The same turns and mirrors carry the whole set onto itself and the rows of a family onto each other. Which other rows belong to the same family as each row named below? List them in the order they appear above.
These 40 rows form 5 families of 8 rows each.
dov: [ 13  19   0   8   6 -25   3  19 -23]
daf: [-39  11 -17  13   8 -12  -9   9 -17]
vonid: [-28   7   1   7   8   9   3  -4  31]
fuzek: [-21 -33  16  30  -6  12   1  -4 -18]
leni: [-10   4   7 -12  18 -38  10  12  -3]
fom: [-20 -39  25  15   0   0  10  -6  -7]
supu: [ -6  -4  30 -28   7 -12  21   4 -15]
Lan: [-47   1   2  -2  -1  16  -2  -2 -26]
fudul: [ 5 23 -3 25 -4 18 -1  6 12]
Vitef: [-26 -37  20  21  -3   8   4  -6 -11]
zefop: [  4 -34  32  16  -3  -2  13   0 -11]
tar: [-14  20  -8  25  -3  20  -4   2  15]
tikos: [ -9 -12  -6 -17  34   9  -9 -26  -4]
kiv: [ 22   3  -8  -2  23  16 -13 -16 -21]
mes: [ 26  -1  -1 -10  27   8  -7 -17 -16]
Devu: [-14  -9 -13 -10  29  16 -16 -25  -9]
Dup: [ 2  9 14 -1  9 -4 14  1 32]
rit: [-48  -8  12 -16   5   4   7  -4 -15]
Pidi: [  8   2 -14   2  22  21 -17 -20 -22]
gevas: [  7  11   8  -5  13 -34   9  16 -12]
pevus: [ -2  14   6   8 -11  18   1   9 -42]
Sef: [ 19  -7   3 -19  32   3  -4 -20  -9]
sed: [-43   4  -9   0  15 -21  -3   6  -7]
rigo: [15 16 12  7  4  0 12  6 25]
zav: [ 14  13  17  -2  -8   7  10  11 -38]
kode: [-21  19 -18  20   3  -8 -11  13 -27]
tesi: [-15   5   9   0  10  -1  11  -2  35]
Gev: [  3 -27  22  30  -9   9   4   1 -23]
suv: [ -6  -3 -17  -1  25  22 -19 -23 -17]
vot: [  0  22 -11  18   2 -14  -6  18 -28]
malo: [17 22  5 17 -1  8  6  8 15]
zupo: [  9 -29  28  23  -7   3  10   2 -18]
gunid: [-28   9  -1   8  -9  21  -4   3 -38]
bir: [-26  13  -6  18   3  17  -2  -2  23]
fuz: [-32 -10  24 -27   8  -7  17  -3 -10]
sokep: [ 13   5  28 -17   0  -6  18  10 -26]
suma: [-32   1   1 -10  19 -32   6   6  -1]
revif: [ -9 -27  17  33 -10  13   2   0 -22]
naze: [  3 -11   1 -22  34   3  -5 -23  -3]
Zeg: [ -9 -38  31  12   1  -3  14  -3  -7]

The rest of the family of Pidi: tikos, kiv, mes, Devu, Sef, suv, naze
The rest of the family of revif: fuzek, fom, Vitef, zefop, Gev, zupo, Zeg
The rest of the family of zav: supu, Lan, rit, pevus, gunid, fuz, sokep

The same turns and mirrors carry the whole set onto itself and the rows of a family onto each other. Which other rows belong to the same family as each row named below? List them in the order they appear above.
These 18 rows form 3 families of 6 rows each.
sesaf: [ -1  22 -12  -5  23  -1  23  34   7   1 -11  24 -11  -3  -7 -28  11  19
  10 -20   0  -6  -5 -13  32   7  -2  -8 -29   0 -19]
tum: [  0   4  32   3  -1 -13 -14 -14  -8  34  24   7 -22 -18  -8   2   4   8
  -5  17  -3  12   5   3  -4 -23   6  -9 -37  23  15]
lere: [  8 -17  -5  20  14  15  20 -13  26  16   6   7   5  12  13   2  16  -4
 -30   0  16   9 -31   5 -10 -15   1 -18  23  -2  37]
nen: [-30  -9 -47  -2  24   6  21   0  -5 -13 -22   6  -7  16   2 -16 -19   9
  14  -8   6 -19  -5   2   1 -11 -12 -18  30   4  13]
salo: [ 15  16  13 -26   5 -11 -10 -30  34  12   1  -5 -10  35  10  29  -7   2
 -28  37   7   5   8  11   8   6  16 -15  30   9  12]
nefen: [-14  19  13   0  -5 -25 -28  17 -21 -17 -14  -2 -20  27 -16   7 -23  15
  18  19   5  -8  24  -4   2 -16  15  14 -21  -1  -6]
fef: [ 28 -18   5  14  21  16  23  -6  19   5   7   5  12  14  14 -10  22  -4
 -30   4  12  -6 -35  21   1   5   4 -14  19   9  19]
lovu: [ 21  11  11 -23  -2   3 -11 -48  19  13   1   7  -5  12   2  14  -5  16
 -29  41  12  -5   2   5   9   9  13 -23  40   8   3]
bek: [  3  10  -2 -27   2   5   7 -36  27  29  -5   5 -24  12  23  21 -16   3
 -24  35 -11   2  11  18   4  -1   1 -29  23   6  13]
lusa: [  5  22 -14  -7   5  20  28  39   1  -6 -19  33 -11   7 -18 -34   3   8
   3 -18   2 -12 -10 -19  17  -3  -1  -9 -17 -14  -9]
ler: [  3  14  22   5 -13  -4  -6  -5   0  36  17  11 -27 -21  -1   2   0  27
  -2  30 -17  10  16  -2   5 -23  14  -1 -32  -4  12]
sev: [ -7  19   8  -3 -12 -10  -9  23 -10  -7 -31  11 -23  26   1  12 -28  -6
  20  22 -14  -8  22  10  -4 -21  -1  -5 -29 -10 -12]
mikez: [-24   4 -43 -25  29  -1  11  -1   7 -16  -9   1  -6  21 -10 -23 -13  25
   1  -9  21 -18  -4  -3  22  12   3  -7  36   9  11]
Visel: [ 20 -30 -17  26   7  -7   1 -17   9  10  12   1  21  14   0 -12  17   4
 -33  -1  16  -6 -21  16  -7   8   4 -22  24   8  15]
Teze: [  5   8  12   2 -12 -26 -28 -22  -9  43  19  15 -20 -18 -10  -1   4  19
 -23  12  -8   7  19  -7   5  -1  15 -22 -28  13  -5]
dedil: [  8  16 -20   8   5 -15   3  34   2  -7 -14  29  -1  13  -9 -28  10  15
 -12 -26   2 -11   0 -10  27  18   1 -15 -25 -14 -32]
komu: [-21  -3 -46   3  22  -6   6   3   8 -25 -10   5   9  13  -6 -23  -6  37
  13  -2  26 -11  -4  -2  25   3  -2  -8  31  -5   1]
tav: [-10  27  23   1 -10 -22 -36  10  -7 -17 -18  12 -16  21 -17  14 -21  14
   2  16  19   8  19  -7   7 -18   2  -5 -26  -7 -16]

The rest of the family of bek: nen, sev, Visel, Teze, dedil
The rest of the family of lusa: lere, lovu, ler, komu, tav

